rotation ticks, each row followed by its count of ticks:
The counts run from 0 to 554.
[140 142 176 151  93 116 159 154 163 146 137 137 133  89 132 113  93 135
  86 117 127  93 176 126 141 124 167 156 171 102  92 117 105 104 137 117
 125  86 122 169 191 147 147 117 148 133 123 139 118 193 138 106 112 123
 101 114 125 101 131 106 122 146 102  99 104 148 147  72  99 139 161 121
 145] | 104
[126 108 125 143 132  90 152 155 146 131 131 146 122 105 132 154  80 152
  97 113 113  95 180 133 131 111 135 159 171  97  80  90 114  98 120 136
 119  69 108 154 161 148 134 118 146 137 125 119 117 207 139 133 128 127
 108 106 122  83 129 123 151 146  95 124 113 170 153  71  90 145 162 137
 144] | 401
[115 155 169 160 111  97 169 157 145 121 133 142 153  93 127 134  89 157
  88 123 113 105 163 111 131 118 169 149 139 110  84  98 109 108 151 151
 131  85  92 153 188 154 127  94 140 131 103 137 113 202 117 117 116 125
 117 118 119 104 123 119 141 125 101 132 115 186 146  73 121 166 127 149
 149] | 67
[135 150 152 154  88 119 160 166 165 147 130 146 154  76 138 111 107 132
  78 105 127  84 186 132 127 127 177 155 154 102 115 109 115 112 153 126
 134  77 118 150 185 143 141 113 141 133 120 140 127 186 129 129 124 134
 123 143 121  87 128 111 142 138 111 118  85 148 154  78 103 152 157 122
 162] | 360
[118 111 151 145 130  92 149 156 138 117 133 146 125 100 128 148  83 161
 105 124 114 101 164 133 139 112 138 150 159 100  62  89 106  94 138 146
 122  75  96 149 172 144 136 115 151 128 110 126 120 219 125 123 124 125
 119 108 122 102 136 117 144 142  93 130 126 174 143  66  99 155 146 144
 150] | 57
[135 158 150 148 100 108 182 162 166 131 125 138 149  95 137 125  96 129
  69 108 121  97 185 126 119 121 184 171 159 109 115 103 117 113 142 123
 133  89 117 164 179 143 134 103 140 146 122 135 108 177 133 127 129 133
 108 131 119  83 113 119 132 128 109 115  86 169 161  72 106 159 147 129
 139] | 435
[122 106 131 141 137 108 154 171 135 111 124 142 140 102 130 148  93 157
  88 111 114  97 178 128 137 110 134 140 155  98  73  92 112 103 139 144
 123  64  97 157 175 133 140 101 139 122 112 140 121 211 147 125 131 127
 117 109 131 106 138 123 132 152  96 124 120 170 155  65  98 150 157 138
 150] | 222
[132 144 158 153  91 125 155 159 161 159 133 144 159  72 129 109 103 141
  84 101 127  90 186 120 132 135 173 145 147 108 113 102 112 107 162 137
 128  74 108 150 184 151 142 104 140 119 128 151 129 194 127 122 118 127
 126 138 119  91 136 107 135 140 119 104  97 141 157  72 101 157 154 128
 162] | 450
[137 142 137 153 104 133 147 155 154 153 135 131 167  75 126 126  91 156
  97 107 122  84 197 102 125 120 157 133 153 104 111 106 111 108 142 145
 133  76 110 163 189 158 127 100 143 129 136 140 139 190 134 120 103 115
 119 120 112  86 120 133 156 141 120 102 100 164 161  74 115 140 156 141
 144] | 383
[130 135 142 157 119 118 162 152 154 149 132 129 144  94 125 128  82 147
  87 109 122  88 187 104 130 114 156 136 156 104  97 106 110 114 126 131
 129  77 108 179 184 152 143 100 134 141 123 143 110 189 155 115 105 118
  95 108 129 101 127 127 127 151  89 108 105 171 156  80  95 132 164 137
 139] | 37
[133 124 144 142 112 119 146 159 159 138 125 137 124  95 134 125  91 131
  97 113 141  93 182 153 136  99 173 166 179 104  86 108 103  96 134 130
 135  87 119 159 190 137 138 129 162 138 125 123 135 200 127 147 121 114
 133 126 122  81 121 118 137 151 116 114  85 146 161  64  97 137 158 136
 141] | 280
[131 130 148 158 103  92 160 172 142 121 142 151 150  85 139 143 102 158
  85 120 110  93 177 121 134 130 134 148 142  91  87 100 118 113 142 138
 126  68 104 145 171 138 131 107 139 127 107 127 123 204 132 108 122 137
 113 124 118  98 133 119 165 131  90 136 115 177 136  81 108 155 150 129
 174] | 493
[125 122 160 149 122  93 151 156 139 123 138 149 135  96 129 142  87 163
  95 120 103 105 165 120 138 130 134 143 152 102  73  89 112  94 147 149
 117  69  96 148 168 150 138 105 141 118 117 135 120 217 128 111 125 127
 113 108 118 104 141 113 141 135  99 121 136 169 144  69 102 163 146 135
 154] | 320
[122 111 121 138 128 111 141 165 141 128 128 142 142  86 137 159  92 162
 101 116 120  89 194 123 120 110 134 141 147  90  87  79 118 107 140 151
 126  67 102 145 163 152 128 109 144 133 130 127 139 202 132 140 121 119
 131 125 117  90 120 129 169 140 108 129 114 176 154  68 104 150 162 142
 164] | 483
[138 123 152 132 101 107 148 157 167 146 130 145 130  86 140 131  96 129
  94 112 129  93 190 148 126 121 156 169 173  96 100  89 115  94 141 128
 122  83 124 150 162 148 139 129 158 136 144 127 132 194 124 136 130 124
 125 132 113  76 125 103 147 137 118 108  95 143 154  62  90 156 168 120
 152] | 183
[144 145 148 158  97 130 154 159 154 147 141 133 161  74 132 129  96 152
  90 113 121  85 192 100 128 123 151 138 155  99 106 116 111 114 137 131
 133  77 115 169 190 150 132 105 142 133 131 138 133 187 142 105 102 114
 105 117 115  95 122 134 149 143 107 101 101 167 154  79 114 134 159 132
 147] | 382
[132 132 173 128 107 100 159 160 153 116 133 138 137  81 141 147  96 150
  93 127 114 108 182 121 116 127 148 159 147  94  88  75 124  97 156 139
 113  85 111 152 155 150 128 110 150 132 142 135 128 195 125 116 131 126
 117 125 104  99 116 113 144 121 117 112 133 181 149  57 113 177 151 128
 150] | 252
[120 134 176 127 116 101 166 164 150 106 124 136 128  89 137 144  97 146
  92 131 123 109 176 128 117 115 162 157 143  93  76  72 121 102 157 144
 120  85 107 156 162 141 133 110 150 136 129 139 119 199 127 126 129 124
 123 126 119 107 115 109 124 126 110 121 131 182 151  56 110 175 147 134
 153] | 342
[125 115 151 128 111 127 140 171 153 129 119 144 142  84 136 127 104 139
  93 108 133  96 180 148 133 114 162 151 159 100  88  91 113  95 165 143
 127  76 109 143 179 136 141 117 153 117 134 137 146 208 121 139 133 121
 143 138 119  99 131 109 134 147 128 110 101 144 157  56  98 161 159 128
 156] | 363
[134 140 136 148 105 137 145 152 156 155 131 129 165  70 129 124  93 154
  99 107 125  87 200 104 120 117 162 132 149 102 112 104 110 111 145 142
 132  76 109 163 187 161 128 100 142 130 142 147 138 188 135 126 104 111
 123 126 112  88 117 130 149 143 122 100  99 159 165  71 111 142 161 141
 147] | 31
[137 156 136 159  97 102 157 155 149 131 132 149 166  88 135 135  92 159
  88 113 111  95 180 123 128 125 160 162 160 114 104 113 109 103 142 145
 135  81 103 143 186 151 121 105 145 129 115 122 133 200 109 128 121 131
 123 121 102  76 120 128 173 121 112 124  92 169 156  77 122 158 133 143
 141] | 151
[114 127 129 159 131 107 153 146 148 160 125 145 146 100 116 130  77 157
  96 103 116  89 181 109 129 106 160 135 150 116  95  94 104 106 135 150
 126  67  89 155 176 164 135  95 131 134 118 140 113 202 136 139 114 120
 117 113 128  87 136 117 140 151 103 123 102 162 158  81  97 140 153 154
 149] | 46
[127 144 177 152 100 136 149 161 154 141 130 132 158  76 127 113  95 148
  88 114 131  94 181 110 132 122 172 134 146 104  94 108 106 105 163 140
 129  81 106 166 198 148 140 100 142 118 126 156 134 200 133 108 108 114
 121 125 120 112 128 114 120 144 115  97 111 155 155  69 113 150 152 135
 148] | 22
[134 135 139 146 109  92 152 157 151 129 132 150 140  92 139 152  89 152
  99 122 116 101 179 141 129 115 150 170 162 101  89  94 113  97 133 143
 128  86 111 138 170 151 118 122 156 138 126 112 135 205 105 137 127 128
 130 126 104  74 116 125 180 122 115 131 100 169 149  67 114 162 143 139
 149] | 415
[128 137 117 155 116 109 154 155 153 150 133 141 154  86 131 142  89 155
  96 109 120  80 196 113 119 109 151 144 151 101 110  97 115 114 128 140
 134  70 106 154 174 161 126 104 140 142 125 128 126 190 133 139 112 124
 119 127 116  74 116 136 173 138 106 125  93 171 158  82 108 141 160 147
 156] | 481
[131 128 162 122 122 109 166 160 159 112 118 136 125 101 138 138  85 132
  84 117 119 109 179 141 121 117 164 173 174 103  86  83 118  95 146 133
 115  88 116 168 160 140 137 112 153 140 140 137 116 194 138 135 141 126
 116 117 117  94 117 113 118 135 115 103 114 169 160  53  97 169 155 127
 126] | 521
[135 142 168 154  84 127 150 171 155 138 142 135 153  68 135 116 110 143
  86 117 134  86 183 119 134 123 162 140 148  94  95 114 110 109 155 130
 136  81 114 158 200 142 140 113 150 126 119 137 139 195 134 105 104 118
 123 134 122 107 127 117 141 143 108 112 104 159 146  74 115 138 156 124
 168] | 284
[135 113 125 146 116  97 148 171 142 120 137 145 138  93 137 153  97 152
  93 116 118  89 185 139 137 116 129 156 164  90  82 100 113 106 126 133
 127  69 112 148 172 136 133 120 148 133 120 113 132 207 131 123 124 130
 115 120 118  83 131 125 171 143  98 135 106 169 145  75 100 146 163 129
 162] | 139
[131 139 138 161 114 106 163 159 151 142 139 131 143  92 128 141  86 152
  90 119 120  80 186 100 125 114 150 140 151  97  95 104 113 117 122 128
 132  77 110 171 180 152 136 103 136 147 112 129 111 184 153 116 104 120
  96 114 125  96 122 130 150 145  84 122 105 180 150  87 104 129 160 138
 149] | 479
[127 113 167 132 101 114 141 172 153 129 130 142 130  76 140 131 109 138
  97 118 137  95 181 146 131 118 157 153 152  88  86  85 118 100 161 134
 126  77 116 147 172 138 145 126 159 125 133 134 141 203 127 130 125 123
 141 143 123 102 132 103 138 139 117 117 112 154 148  58  98 158 165 119
 173] | 274
[115 114 146 150 127 105 155 168 140 126 132 142 139  92 129 142  97 160
  91 117 118  93 177 112 135 112 141 129 138  94  76  91 112 113 142 143
 125  62  96 155 176 144 142 101 137 127 111 141 117 211 148 120 115 121
 116 119 132 111 138 118 135 148  90 131 129 176 143  76 100 148 158 139
 168] | 133
